Where one turn sends some rows of the set: a few examples, then the rows asked
fen: [ 27  -2 -23  14   4  10  13   8  32  19 -26  18]
vafo: [-22   3 -19  22  -4 -12   3  21  13 -18 -20   1]
teget: [-25 -14 -14  15  -6  -7   4  24   4 -30 -18   1]
lida: [ 39  -9 -19   4   4  11  -1  -7  30  16 -20  16]
vod: [-11  16 -15 -15  13   8  -6  15  28  -3 -47  15]
fizev: [ 32  -7 -17 -14  39   8  19   7 -18 -15   0   5]
rigi: [ -3 -10  11   4   4  36  13   0  -5 -29  -3 -10]
zom: [ 25   8  -3 -21  35   6  13   7 -21 -19  -2   9]
megid: [ 33   2 -21  17  -1  11  -1   1  27  12 -26  27]
Vazot: [-17 -12 -27  16   2  -2  16  23   4 -36 -28   1]
kanap: [ 28   2 -21   4  -8  16   1  -2  34  14 -19  23]
tovo: [ -8   7 -12  -6  14  19 -24  17  35 -12 -32   4]
Zito: [-20 -12 -15  17  -2  -3   5  28  14 -21 -32  -7]
tunef: [-19 -12 -26  16   1   3   0  31   3 -33 -23   1]
soke: [ 36  -6 -19  12   9  14  10 -11  22  18 -18  25]
Gad: [-14  11 -15  -5  12   7 -13  17  37  -2 -35   7]
zusod: [ 27  -6  16  10  23  -5 -12 -19   5  -6 -16  22]
Tak: [ 30   1  -4  -7  32  17  17  11 -25 -16   0   5]
deler: [ 22  -5 -14 -23   0  27  17  36 -15   2 -22  23]
Tupop: [ 28 -11   8   2  22  -8  -3 -22   4   4  -5  21]
tif: [ 14   0 -11 -12  37  19  24  10 -24 -25  -5  -1]
tuto: [ -8   9  -8 -19  13  15 -13  22  29  -4 -44  14]
vuti: [ 24  -8  -9 -30   5  24  21  30  -7   5 -21  30]
gaz: [ -5 -18   2  -9  -8  37  19  -3  -6 -32 -12  -1]
loso: [-23 -12 -27  19   6  -4   0  25  14 -18 -31   5]
beru: [ 15  14 -17 -15  29   9  15   4 -20 -29   2   0]
vun: [-13   5 -15  -5  13  10 -13  13  41  -2 -31   6]
sukib: [-13  -7   3  -3   8  28  22  -2  -3 -34  -6 -11]
Fug: [ 19 -19  13   2  20 -12   0 -14  -4  13  -9  22]
Raka: [  1 -25 -15 -20   6  -8   4  30 -16 -21 -26  33]
mudek: [ -9  -6  -1  -6   3  31  21  -3  -8 -35  -4 -10]
zore: [ 27  -9   8   0  28  -5  -2 -25   6  -1  -8  21]
tenab: [ 25   0  -6 -16  32  11  19   3 -23 -30 -11  -4]
kive: [ 21 -19 -14   5 -24   9  17  14 -10  -5 -32  37]
kenu: [ -8 -18 -11 -13  -4  35  19  -7  -7 -30  -6  -4]
Ranu: [ 21 -22  17  -1  18 -10  -8 -13  -3   1 -14  26]
Vepo: [ 32   3 -21   8   0  11   3  -8  24  18  -1  17]
nezit: [ 12 -21 -12   1 -25   9  21  15   2  -6 -35  40]
voti: [  8 -21 -22 -13   3  -7  -4  35 -17 -15 -29  32]

vod turns into Fug
Raka turns into nezit
Vepo turns into beru
Now find these:
tunef turns into megid
tuto turns into Ranu
Tupop turns into mudek
kanap turns into zom
tenab turns into Zito
fizev turns into Vazot
tovo turns into zusod
zore turns into sukib
soke turns into tif
voti turns into kive

